First come named moves, each a turn or a mirror, each shown by rows before and after it. For each pair of rows after them, which moves, in which order, take the first row to the second? The first pair is done for you.
z_313:
[ 22 -17  -7  10  20  -4  12   9  18  -1   1   5   3  10 -10   2  -7 -17
   9   7   9 -14  -1 -14  -9  -3  -2  24 -10] -> [ 25 -12   2   3   6 -22  16  -1   9   7   0  23  16  -1 -15  -4  -1  -3
   5   8   5  -8   7 -20 -21  -4  -1  18  -4]
[  5 -20  -8  32 -15 -10  -6  16  -7  -4  13  10   6   7 -13   3  -1 -19
 -10  -1  33  12 -18  -7  -1  -8   8 -12  -7] -> [  4 -17  -9  29 -16 -11  -8  17 -11  -3  12  15   4   4 -10   2  -3 -18
 -10   0  34  15 -21  -7  -1  -8   9 -13  -8]
[ 21  12  27 -17 -23 -29  13 -50  -6  13  -5  37  17 -30  -8 -19   3  31
 -22   6 -27  15  41 -11 -24  24   9  19   5] -> [ 16  -4 -20   4  50  49   3  -8  39  -8  -2 -46 -30  14   1   7 -23 -25
  12  13  -8 -15  10  12  16  18   4  35 -23]
z_649:
[-13  -8   1   3 -10   3 -11   9  -4  -1   8   7 -21  -2  -4 -16   5  11
  -5   8  16  -8 -29  18   2  11  -7   0   2] -> [  3   0  15   0   5  -9 -11  -9 -18  -1  -2  12 -25 -13  -4  13   7  10
 -14   8   3  -7  -6  16 -17  10   0 -12   9]
[-14  -8  -5  -7 -19  55 -13   0  11  14  -6   2  33  22  28  -8   6 -15
  -6 -18  12  27 -13  27  21  -2   1  32  11] -> [ 27  19  16  -1   8  16  15 -41 -19  -1 -24   2  21  -9  12  16  11 -13
  -5   3  -9  24  54  25 -11  10  11  25   7]
[-16 -20  -7 -21 -57  -3 -25  13  12  13   4  35  34  31   9  -6  23  15
 -23 -12  30  19 -38  -1  -9 -24  -1   0  18] -> [ 37   9  16  -4 -24 -54  23 -25 -23 -14 -19  22  18 -14 -18  11  22  13
  -8  31  12   8  48  -8 -38  -7   0   6   0]
[  5   7 -17 -17  22  24   4   8  -9  13 -21 -20   8  37   0  27  -9   1
   6 -14   3  12   2  23   3 -13  -6  15   7] -> [ 15  11 -13  -7  25  15  19   4 -16   5 -21 -28   3  23  -7  16 -11  -2
  16   2   4   7  20  21   6  -4  -7  21  -3]
z_151:
[ 35  15   8  -6  20 -10  14 -20 -28  -6 -25  -3   3   4   2  55   5 -14
 -12 -12  -7   7  50   2 -39  -5  10   6   5] -> [ 11   2  -3 -27  -6  16  -7   4 -15  14 -28  16  24  30  17  52  11  -4
 -22 -42  -1  18  20  10 -29 -23   3  12  23]
[-21   6  34  -5  32   8 -33 -18 -29   0   5  32 -37 -14  33 -14  16  20
 -28   2 -50  14  -9  39  17  -2  16 -22  42] -> [-38  -4  18  -8  19  29 -36   7 -15   5   9  26 -29   1  34 -33  13  21
 -19  -4 -38  12 -30  47  36  -5   4  -9  39]
[-15 -18  -5  36 -43 -43 -13  11  -8  -9  31  23  13 -18 -20 -32  -8  -2
   6  23  30   9 -26 -15  12  15   4 -12 -22] -> [ -5 -12   4  40 -40 -55  -6   0 -18 -11  25  25   6 -28 -25 -26  -4  -1
   1  26  21   6 -12 -21   1  21  11 -16 -23]
[-27   1   1 -13 -11  12  -1  -6   8   2  12   5   3  -9   0 -32   2  25
   8  10  -7 -11 -20  -6  24  10 -12   4   9] -> [-13   6   5  -5  -1   2   9  -9   2  -7  16   0  -4 -21  -7 -33   3  24
  15  23  -9 -15  -5  -4  22  17  -9   2   0]
Now pairs of rows:
Between the rows of a pair lie two moves.
[  2  18  -5  14  29  20  14  -2   6 -17   4 -32  29   8  35  19   7 -46
  31  -7  27 -30 -21 -22  52  10 -15 -14 -14] -> [ 24  33  17   5  37  -7   7 -35 -16  -9  -9  -8  31  -6  41  53  17 -33
   3 -19   8 -24  -1 -27  16   7   2 -34   1]	z_151, z_151
[-27  20  20   0  27  30   5 -18  40  -2  41  -8 -14 -17  15 -50  -2   5
   8  16 -53  -8 -40  -9  41  23  -9 -10  10] -> [-13  29  33  -1  32   7  11 -42  27  -6  39  -1 -16 -34   9 -42   1   6
   4  21 -62  -6 -17 -12  28  25   1 -17  12]	z_151, z_313
[-19 -12  18   4   2  12 -11 -22  16  16  18  11   1 -11  14 -21  -1  21
 -23  11 -10  -6 -25   0   7   3   9 -12  17] -> [  3  -4  24   7  21   1  -3 -36   4  13  11  10  -8 -21  11  -4   0  17
 -26  18 -21  -8   1  -1  -7   4  11 -15  17]	z_151, z_649
[-63   6  25   3  -6  27  -6  18   3 -18  30 -21 -24   0   4 -25   0 -32
   6   4   9 -16 -32 -11  13  17  22  -2   4] -> [-49  13  38  -4   9  18 -18  -1  -9  -9  26 -11 -29   1   8   3   3 -36
 -19 -12  -6 -14 -30 -10 -10  11  39 -27  19]	z_151, z_649
[ 15   1  14  18  -8 -23 -10 -24 -14   7   4  26  -2  -7 -10  19   3 -10
 -19  -3  -1  11   1 -11 -25   1  20 -24  -3] -> [ 19   5   7  26 -16 -28  18 -16 -16 -10   2  10   1 -17 -18  -5  -1  -8
   9  20   8   5  21 -12 -11  10   0  -3 -19]	z_151, z_649
[ 47  -2   4 -42  -3 -33   6  -8 -50 -14   2 -13 -23  -2 -11  13  17   5
 -23  28 -15  -9  23   3  13 -19  -6  -7  17] -> [ 36  -8   2 -54  -7 -20 -18  -4 -41   2   3  -2 -18  16  -2  23  22   6
 -37   4 -16  -4   1   5   8 -27   2 -15  32]	z_649, z_649
[-28  12   4 -36  30  50   3 -19  26  14   9  -3   8  13  30   8  11  13
 -10 -25 -29 -17 -26 -10  -3  -8   1  -6  18] -> [  4  32  20 -20  32  10  43 -40  -1  -9   8 -11   2 -24   8  -6   8  19
  12  17 -35 -24  29 -16  -8  15  -6   4  -2]	z_649, z_313
[-17   3 -16 -23  42  65   6  15  30  -6  -1 -29 -16  20  29 -14 -15   5
  -4 -12 -21 -18 -28  11  23  -2 -14  12  11] -> [ 18  26  22 -34  38   5  22 -35 -15   3 -19  13  -9 -16  21   7   2  29
 -29 -13 -50  -9  32   0 -27   3  -3   0  29]	z_649, z_313
[-11   5 -12 -11  51  64 -11  -6  37   2   3 -36 -26  27  11   2 -13  -7
   0 -22 -25 -17 -38  18   2   0   6  -6  10] -> [ 17  21   9 -19  62  31   1 -38  11   2 -15 -16 -26   6  12  31  -3   5
 -14 -26 -45 -15   6  16 -28   2  11  -9  19]	z_649, z_151
[-21  10  12  13 -13  -4  -8  -8  17   1  24  16   1  -7  11 -28   0  29
 -11  -8 -10 -12 -24 -12  14  19   5  -1  17] -> [-21   7   4  20  -1   6  -3   1  26  -6  25  -3  -9  -4   7 -28  -9  17
   2   2  -8 -15 -28 -11  23  22   2   3   8]	z_151, z_313
[-10  34  10  10  12  -2   2 -17 -12 -13  13 -34 -30 -36  -7 -16 -11  22
  -8  37 -25 -21  46  -8  12   6  -4  22 -16] -> [ -5  30   0   1  41  31 -21 -10   3  -6   6 -43 -44 -10   7  21 -15   5
 -21  15 -27 -26  29   7   3  -6   5  16  -5]	z_151, z_313
[  1  14  -4 -31  -6  -3 -15 -15  -6  14 -16  39   5  27 -10  31  12  25
 -36 -34  -9   0 -25  17 -19 -19  -9 -11  30] -> [-17   6 -18 -30 -37   7  -8   8   3   9  -9  39  17  29 -11  -6  10  33
 -20 -25  11   5 -40  15   5 -16 -26   6  20]	z_151, z_313
[  2 -26  10  23 -14 -13 -29   3   8  19  -8  12   9  27   4  22   6 -28
 -24 -29 -12  20  10  -8 -36  10  17 -18  -1] -> [ -8 -33  -7  30  -6  12 -24  24  24  12  -1 -12  -3  40   5  12  -3 -43
  -7 -26  -3  10  -2   0 -17  10   8 -10 -14]	z_313, z_151
[ 16 -12 -16  25 -15 -37 -14   0 -31   1  -7  36   0  18 -11  50   3 -18
 -23 -19  39  15   7 -14 -40 -11  42 -39   0] -> [-10 -27 -35  16 -26  -3 -24  31  -9   9  -5  26   8  44   1  36   2 -21
 -13 -29  52  17 -23  -5 -15 -17  30 -29  -2]	z_151, z_313
[  0 -26   9  14  -9 -45 -17 -32   6  -3  23  20 -28  -4 -34   7 -11 -10
 -20  17  -6   4   4 -21  -7  -7  25 -45  -9] -> [ -9 -31   1  20 -23 -43 -18 -22   9  -7  29  19 -21  -5 -35 -10 -11  -9
 -14  21   3   6 -11 -20   6  -8  18 -41 -14]	z_649, z_151
[ 16  -5 -13   8 -12  10  19  25  -9 -22 -11 -12  -2  11  -7   8   3 -11
  29   8  14  11  22  -5  13   7 -11   7  -9] -> [  6  -8  -9 -13 -30  11  -6  15 -12   3 -13  18  15  22   9  27  13  -2
   0 -21   3  25   6  -5  -6  -8   1 -10  15]	z_649, z_313
[-13  28  16 -16  12  32  30  28  -5  22  10  10  15  11  63  15   5  30
  16  17 -14 -30   8  32  19 -15 -30  33  50] -> [ -8  32  28 -10  -1   5  42  17 -19  20  14  16  20  -9  51   3   7  41
  20  33 -14 -30  23  25  14  -6 -29  34  46]	z_151, z_313
[-14  -6  21  -2 -57 -31 -13  16 -13   4  -5   6  33  -3  -5 -12  13 -19
   9 -24  23  13  -4 -11   6  13  28   1 -35] -> [ -7  -2  24   7 -45 -42  -3  11 -12  -5   0  -8  23 -10 -12 -15   8 -23
  18  -8  21   3   8 -13   7  20  30   3 -45]	z_151, z_151
[ 11   4  32 -13  -7 -12 -20 -16   8  -2 -18  26  -4 -12 -13  16   2   0
  -9   1 -25   8  -1 -13 -20  -7  33 -13  14] -> [ 12   5  30   1 -16 -25   0 -13   9 -19  -8  13  -6 -25 -28 -14  -4   3
  13  28 -16   1  11 -19  -2   4  23  -1  -8]	z_649, z_151
[-27 -22 -19   2 -25  22   8  41  24  -6  10 -20   2  13  -6 -43 -10  -1
  25  10  27  -6 -39  16  43   5 -23  15 -17] -> [  7  -2  27 -26 -42 -36  -2 -18 -23  26 -12  51  25 -10   3   1  15  34
 -27 -20  -6  19   5   1 -26   0   2 -18  27]	z_313, z_649
[-12   4  32 -15 -26 -39   3 -21  -2   8  -5  20  -6 -28   5  15  13   0
  -7 -23 -27 -14   2 -11  16 -17  -5  -1  -6] -> [-20   2  25  -7 -33 -39  12 -10   4  -2   5   7  -6 -33  -1 -10  10  -1
   9  -7 -19 -20   0 -12  28  -9 -13   6 -20]	z_649, z_151
[-13 -11   2  -6   9  50 -21 -31  36   6  -4 -22   4  16  -2   3  10 -31
 -18  17  -3  17 -10 -16 -13   3 -33 -30  29] -> [ -6  -7   0   7  24  42  -9 -39  33  -5   0 -38  -8   3 -17   1   2 -40
  -7  35  -4  10   6 -21  -7  11 -32 -28  18]	z_151, z_151
[ 12 -12 -13 -10   2 -22  15 -29 -12  -1 -18  -4  11  -8   3 -20  -3  10
  11  16 -24 -11  12  24 -22   5 -17  12 -16] -> [ -7 -21 -20 -18 -15  -7   6  -9  -3   3 -11  -4  22   1   7 -36  -3  13
  14   9 -14  -7 -11  23 -10   7 -23  12 -13]	z_151, z_649
[ -2   1 -34 -39 -11  27  -9   6   3   3 -29  -7  17  27   1  14  -8  -2
  -5 -26   2  10 -18  20 -29 -43  -8  -1  17] -> [ 21  13 -27 -32  16  17   7  -9  -9  -9 -35 -20   3  16  -6  33  -9 -10
  -2 -11  -7   0  18  20 -41 -36  -3   1  13]	z_151, z_649
[ 20  42  31 -30  39  24  27 -28  -5  19 -25 -30 -11   0   8 -11  21  18
  16  -2 -32 -15  17   9 -11   3 -37  28 -10] -> [-17  22  18 -35  12  44  14   2  16  27  -6 -26   2  16  15 -46  20  22
  25 -11 -11 -10 -27  11  16  -2 -44  33  -9]	z_313, z_649
[  8  -8  26  -3  -5  -7  12 -32  -6   7   2   6  14 -51 -10 -41  23  26
  -7   8  -7  13  25  -3 -15   6 -22   0  36] -> [ 22  -8   9  13  53  24  11 -28  11  -6  -3 -38 -24 -40  -8  -3  11 -12
  -1  14 -12  -5  25   8  -9   5 -13  -1  21]	z_313, z_151
[ -6  -5  -2  -9  -2   7   7   0   4   0   2  -1   1   7   1 -15 -10  14
   7   7  -6   6  -7   6  23   2 -11   2  -5] -> [ 10   2   9  -7   9 -10  12 -16  -4  -2  -1  -2  -4  -7  -2  -4  -8  13
   0  14 -15   7  10   5   8   5   1  -3  -4]	z_151, z_151
[ -2  23   8 -43  -7  27   1   0   2  21 -10  17  29  10  14 -14  11  42
  -3 -19 -31   6  17   8  -2  -8 -17  21  25] -> [-11  17   1 -37 -12  28   3   9   9  18  -7  12  28  10  10 -28   8  43
   6 -12 -22   7   4  12  10  -8 -23  27  18]	z_649, z_649
[-20  12   6  -7 -10  15   1  -7  22  13  -1  -7  -8  -4   3   9   6   0
  -3   7  -2  -8 -24  -6   3  -3   4   4   6] -> [-11  17  11  -2   0   9   6 -15  13  11  -6  -9 -13 -10  -1  21   9  -2
  -4   8  -9 -10 -14  -6  -8  -2   9   5   8]	z_151, z_649
[ 21  -2 -22  26  26   3 -11 -26  14   6  13 -58 -11  24  10  71  -4 -52
 -45 -14   7   1 -24 -29 -11  -8  39 -52  -3] -> [ 26  12  10  32 -40 -79  30 -52 -22  -1  25 -15  28 -33 -15   6   3  -9
 -27  27   7  15  23 -53 -13  15  25 -39  -9]	z_649, z_313
[ -9   2  -6 -16 -14  11 -12   7   4  10   1  16   4  10   8  -1   4  12
 -17 -23  -2  13 -20  -1   0  -8  -3  -5  13] -> [ 22  16   2   0  14  -9  18 -13 -11 -10  -8  -6 -14 -11  -5  11   2   7
  -2   5 -13   1  28  -2 -11   3  -4   1   0]	z_313, z_649
[-27  19  11  -6  39  20  11 -21   3  12   3 -38   2  -2   8  -6 -23   0
  18  -8   2 -30   3   7  17  11 -11  -9  15] -> [-18  29  26 -11  28  -6  12 -42 -12  18   0 -14   8 -16   5  -3 -16  16
   7  -8  -7 -21  17   1  -2  10  -5 -18  26]	z_151, z_313
[  8   9  -5 -24 -10   2  14 -26 -20  -4 -18   6   7   4   9  22   5  19
 -10 -20 -15  -2  29  14 -17  -4   0  -2  20] -> [  5   7  -7  -2 -16  -6  36 -15 -16 -23  -4 -15   2 -16  -7 -13  -3  16
  18  15  -3 -10  36   9   8  11 -11   9  -3]	z_649, z_151
[ 25  24  -4 -30  20   5 -28  -1  30  -6  23  18 -26  34  15  41  -7  16
 -31 -35 -34  38  -4  26 -61 -17   5 -16  13] -> [ 47  37  -4 -10  33 -15  23  -4  17 -41  16 -17 -39   7 -10  21 -16  12
  14   8 -32  26  51  26 -50   2 -13   9 -18]	z_151, z_649
[ -2   8   6 -38  28  39  -7 -17   8  10 -19  -1 -16   9  27  15  -1  21
  -3 -13 -42 -10  -6  12  -6  -4 -11  13  17] -> [  1  16  15 -25   6  -1  25 -25  -8  -1 -16   4  -6 -24   8 -21   1  34
  15  18 -39 -13  23   1  -1  11 -23  26   5]	z_649, z_313
[ 10  22 -16 -38  34   8 -39  -7  16  26 -13 -53  11 -12  -5  21  -5 -34
 -14 -12 -12  19  26  34  22 -16  -9 -17  20] -> [  7  26  -1 -48  -3 -21 -35 -19   0  37 -13 -18  37 -28 -11   4   4  -8
 -25 -15 -18  31  34  27   9 -10  -7 -19  31]	z_151, z_313
[ -1  -3  -9   0 -28  14  15  54   7   6   3  -1  -4 -11  -5   0  11 -12
   7 -37  28  12   2  19  29   3 -17  20  10] -> [ 13   4  -4   7 -22   1  29  45  -2  -6   0  -7 -11 -25  -7   2   7 -13
  14 -22  23   6  25  17  27   9 -17  25   3]	z_649, z_649
[ -2 -11  -4 -23  35  28  -4  21  27   2   8 -40  -7  16   2   3  -9 -11
  22   3   8   0 -22  18   5   3   4  -1   0] -> [ -2  -3  24 -26 -21 -31  10   2   1   7  13   5  27 -24 -13 -38   1  27
  18  14   2  14   1   2  -5  15  -1  -1  11]	z_313, z_649
[-11   7  14 -11  36  22 -21 -19  17   2  14 -10 -26   4  15  -4   4   8
  -6  -8 -36 -17 -21   0   6   9   2 -21  12] -> [ -1  14  28  -2  23 -10  -1 -36   0  -8  16   2 -16 -23   5 -18   9  21
   3  10 -42 -18   9  -8  -2  16  -2 -16   5]	z_649, z_313
[ -3 -22  23 -36 -16 -24 -10 -17   6  10 -11  26  -8   1  -1 -17  30   2
  -9 -19 -11  25  -1  -5 -19 -15   2 -23  42] -> [-22 -31  10 -36 -30 -10 -12  -2  20  10  -1  22  -4   8   0 -38  29   1
   0 -14   1  20 -21  -2  -2 -15  -6 -15  37]	z_649, z_649
[ -5  16   5  -7 -14 -19 -18 -15  -3  35  -7  21  13   1  21 -10   4  22
 -33 -15  -8  14  -9  -6 -25  -5  -2 -24  13] -> [-18   8 -18  15 -11   2   0  20  18  11  10 -18  -2   2   6 -49 -10   4
   9  18  19   2 -25  -2  17   7 -23   0 -15]	z_151, z_151
[-17   1   3  55 -41 -28  17  21  11 -39  29  -3   3 -18 -13 -26 -13 -27
  47  41  13 -19  14 -19  36  22 -22   6 -43] -> [  8  10   6  60  14 -18  10   5  10 -48  18 -26 -35 -15  -7  24 -19 -55
  35  40  -2 -29  26 -12  17  20  -6 -12 -43]	z_151, z_313
[-25  -6 -10 -14 -44   5  14  18   2   9  -4  22  34   4   8 -36   3  14
  17 -11  19   8 -14  -2  18   4 -13  30  14] -> [ 12  13   5  14 -11 -33  42 -15 -17 -17  -1   3   9 -32 -13 -27   1   3
  26  23   7  -9  33 -12   5  21  -5  25  -8]	z_151, z_151
[ -3   9  18 -25  -6  -8   5 -12  -1   5   8  13   1 -10   8 -14   6  26
   1   8 -35  -4   8   0   5  14  -8  -1  15] -> [-10   0   1 -19   6  21   2   5  18  -2  13 -11 -10   4   6 -21  -1  12
  15  10 -26 -11 -10  10  27  11 -12   7   5]	z_649, z_313
[ 39   2  46  21  27 -17  -8 -68 -17  -2 -18  24   9 -22 -27   7 -15  41
  -4  25 -57 -11  54 -10 -22  -5   5 -18 -32] -> [ 39  -6  32  13  64  29 -38 -54   2   8 -28   6  -7  14  -6  51 -18  18
 -16  -5 -59 -16  28   4 -23 -24  11 -24 -20]	z_313, z_151
[-24 -11  -9 -17 -16 -45   8  -7 -12 -22  -9  12   1  11  -2 -21   5   2
  35 -13   8 -15   7  14 -13 -25   2 -13 -10] -> [-30 -14 -13 -19 -16 -33   2   0  -4 -21  -6   9   1  19  -3 -23   4   0
  35 -13  15 -15  -3  15  -7 -27   1 -11 -11]	z_649, z_151
[ 28  -4  -6  12  -1 -24  13  -6 -23 -15  -5   8 -13 -18 -15  23  -2 -24
  13  28   5  10  36  -1 -13   4   5   8 -15] -> [-13 -29 -27   0 -18  20 -20  32  10   0  10   4  -4  23   2  12  -9 -28
   9   3  23  15 -30   6  13 -13   0   6  -7]	z_313, z_649
[-21  -2   2  -2  34   2   8  -5  25  -9  -3 -48  -7  -7 -15 -14  -7 -11
  -5  -3   0 -11 -14  -9  12  29  -2  -9  -9] -> [ -9  10  19  -4  27 -25   8 -29  10  -4  -9 -24   0 -18 -16  -2   5   3
 -20  -9 -12  -3   3 -15 -10  29  11 -17   1]	z_151, z_313
[ 14  -8 -14 -15   1  12 -29 -16 -36  17 -25  20  15  22  19  11  -6   2
   5 -30 -17  16   7  -5 -17  -5   7 -13  -3] -> [  5 -17 -30  -6  17  33 -26   9 -22   5 -23  -7   3  34  22   1 -14 -13
  24 -20  -5   8  -3  -1   4  -4  -2   0 -18]	z_313, z_151
[-21  -7  11  -5 -27 -15 -18  -6   6  17   5  34  17  -4   8 -12  11  25
 -13 -10  -6  15 -29 -12  -7  -2  12 -17   8] -> [-12   3  16  -8 -28 -30   0 -18  -8  12  -3  36  19 -19  -1 -14  13  25
 -10   1  -7  13   3 -14 -17   1   7  -9   9]	z_649, z_151
[  9   0 -22  16  16  31  26  28  -7 -16 -11 -24  -5  22 -33  12 -14   1
  14  12  29  -3  27   4  25  -9 -14   8  -7] -> [ 23   8 -14  11  26  22  28  14 -16 -15 -16 -19  -7  13 -31  30 -11   2
   7   6  17  -3  48   2  13  -9  -7   1   1]	z_649, z_649
[ 22  -6   7  -4  -8  11  -1   8  -3  24 -18  -2  33  -6  -1  30 -22   6
  -6  12 -20  15  39  16 -11  24   6  20  -7] -> [ 13 -14   0  -6  -6  28  -7  22   2  29 -19 -12  34   7   6  31 -25   6
  -2   4 -16  17  24  20  -3  17   0  26  -7]	z_151, z_313
